Each row has a name. Each question is about the rows just above it.

J_207: [-10.4 -22.3 -29.6   5.5   1.0 -33.1   0.6 -29.6 -25.4 -14.0  -8.4 -30.3
 -18.0   9.6 -29.6  14.5 -14.4 -29.0 -28.1  -6.4  20.4   0.9   3.9  -5.7
 -29.6]
J_947: [  7.6 -88.6 -87.3  44.7  52.0 -34.0 -43.5 -50.2 -62.5 -22.0 -31.8 -75.3
 -43.3  21.2 -82.9  38.6 -23.4 -63.2 -58.3  53.4  27.1   0.1  52.0  -4.7
 -43.5]
J_504: [ 59.7  -5.6 -12.6 -36.4  -6.7 -24.0 -52.6   9.4 -28.3 -89.8 -66.7  17.4
 -53.1  18.3   6.7   3.2 -93.6 -47.8 -64.2 -50.5 -43.4 -42.8 -13.2 -68.6
 -81.8]
J_939: [  1.6 -65.5 -69.3  15.5  22.6 -18.5  28.3 -30.5 -40.8 -26.5 -38.0 -52.1
 -28.5  -1.8 -58.8  11.3 -25.0 -54.5 -41.1  30.4   3.3 -18.7  22.1 -19.7
 -41.7]
J_119: [ 26.2 -59.2 -61.1  12.0  31.3 -12.1  18.0 -17.9 -43.5 -39.3 -44.7 -34.0
 -43.2   6.5 -44.6  10.5 -41.7 -44.1 -48.1  24.8 -19.2 -20.5  26.5 -26.3
 -52.6]
Repeated in J_207: : [-29.6]
The row with [ 59.7  -5.6 -12.6 -36.4  -6.7 -24.0 -52.6   9.4 -28.3 -89.8 -66.7  17.4
 -53.1  18.3   6.7   3.2 -93.6 -47.8 -64.2 -50.5 -43.4 -42.8 -13.2 -68.6
 -81.8] is : J_504
Number of entries in [  7.6 -88.6 -87.3  44.7  52.0 -34.0 -43.5 -50.2 -62.5 -22.0 -31.8 -75.3
 -43.3  21.2 -82.9  38.6 -23.4 -63.2 -58.3  53.4  27.1   0.1  52.0  -4.7
 -43.5]: : 25
How many entries does [  1.6 -65.5 -69.3  15.5  22.6 -18.5  28.3 -30.5 -40.8 -26.5 -38.0 -52.1
 -28.5  -1.8 -58.8  11.3 -25.0 -54.5] have? : 18
How many entries does [-10.4 -22.3 -29.6   5.5   1.0 -33.1   0.6 -29.6 -25.4 -14.0  -8.4 -30.3
 -18.0] have? : 13

